m =
-51.095,-134.567,-73.938,158.376,30.378,-67.823,84.924,178.974,-65.500,-127.982,-44.486,117.274
-22.435,-88.722,-33.444,135.580,5.325,-79.950,24.685,107.352,-33.745,-79.301,-59.747,47.542
-128.068,-27.861,-123.998,-171.198,-52.408,16.953,-9.055,-104.987,-96.855,-27.012,21.488,-49.244
9.693,-75.859,-50.863,109.083,-124.445,-62.301,6.949,-4.158,-9.744,-67.489,-40.487,-141.129
-74.950,74.370,-103.506,57.615,-2.327,-43.407,71.236,138.953,-44.399,2.814,-106.363,-14.261
-40.076,-63.307,-49.481,189.147,-70.328,-114.330,102.678,154.279,-24.900,-40.147,-73.885,-84.905
-82.272,-44.469,-130.183,168.928,2.468,-49.374,136.344,221.856,-89.844,-84.158,-48.619,69.136
-94.875,27.812,-115.122,53.127,-33.536,-39.515,114.791,153.995,-67.639,-2.874,-82.528,-28.479
-65.523,-135.919,8.307,154.627,-96.841,-149.601,54.267,122.706,-72.422,-34.585,-71.571,-73.576
-57.275,-56.659,-51.992,16.741,-51.378,-151.397,-26.840,-24.278,-29.214,-26.310,-97.398,-46.986
-45.864,-17.270,-88.644,-235.114,-65.111,46.943,-149.163,-227.094,-63.353,-55.563,-27.020,-91.258
Indices start at 1.
The entry directly above the smallest entry: 16.741
The top-right entry: 117.274
Find the entry at row 1, column 2.
A: -134.567
The top-left entry -> -51.095
Find the entry directly above 74.370.
A: -75.859
The entry directly below 2.814 -> -40.147
Find the entry in row 1 and column 3.
A: -73.938
Find the entry directly below the largest entry.
A: 153.995
Find the bottom entry of the column that holds the largest entry.
A: -227.094
The entry in the bottom-left corner: -45.864
The entry just right of 57.615 -> -2.327
The entry directly below -65.523 -> -57.275
Find the entry just left of 16.953.
A: -52.408
The entry at row 2, column 1: -22.435
The entry in row 3 and column 1 is -128.068
The entry directly above the largest entry is 154.279
The entry directly below -9.055 -> 6.949
The entry just right of the smallest entry -> -65.111
Find the entry directly below -75.859.
A: 74.370
The entry just left of the largest entry is 136.344
The entry directly above -104.987 is 107.352
The bottom-right entry: -91.258
Find the entry just left of the smallest entry.
A: -88.644
Find the entry at row 3, column 3.
A: -123.998
The entry just right of -56.659 -> -51.992
Find the entry in row 3 and column 2.
A: -27.861
Find the top entry of the column that holds the smallest entry.
A: 158.376
The entry just left of 102.678: -114.330
The maximum is 221.856

Questions about the grid below.
1) Give the entry just left of 31.
2) Give the entry just left of the smallest entry.
((-21, -6, 17, 1, 1, 0, -2, 14, -31, -1, -32, 2), (1, 2, 12, 1, 1, -10, 7, 2, 11, -1, -2, -13), (1, 23, -9, -50, 49, 0, -11, 2, 76, -67, -32, 6), (44, -14, -4, -31, 49, -10, -2, -48, -1, -1, -2, -18), (-8, 5, 23, 1, -40, 0, -2, 2, -54, 4, -7, -13), (22, 23, 33, 15, -6, -17, -2, -23, -1, -1, -2, 2), (5, -1, 23, -17, 8, 0, 34, -5, 28, -1, 27, 2), (1, -1, 59, 1, -82, -37, 21, 58, -13, 32, -2, 56), (26, 15, 12, 11, 1, 0, -2, -23, -1, 4, 3, 2), (9, 31, 1, 34, -33, -6, -42, -11, -1, -1, -2, 21), (-12, -1, -36, -31, 1, 0, 52, -11, 17, 8, 22, -43), (-42, 25, -4, 20, 1, 7, -15, 45, -13, 27, -2, 41), (1, 15, -36, 6, -33, 38, 12, 58, -19, -15, -71, 2), (-16, 10, -20, 6, 1, 18, -2, 14, -1, 27, -12, 6))
1) 9
2) 1

Read these off the table that follows. Rows and columns are numbered from 1.
1) Give the entry in the top-right corner.
2) Give the entry at row 1, column 2.
3) Give the bottom-left entry.
4) Give the entry just left of the smallest entry.
[[ 78   0  23 190]
 [117 175  70 245]]
1) 190
2) 0
3) 117
4) 78

Questions about the row below.
1) Report the last entry.
2) Report the third entry from the right.
3) Report the entry just right of 21.
4) Report the maximum.
5) Report the entry just left of 5.
6) Report the entry just left of the centre entry.
[-12  13  21  -4  13  -5  14  39 -17  -3 -83   5  23 -32 -37]
1) -37
2) 23
3) -4
4) 39
5) -83
6) 14
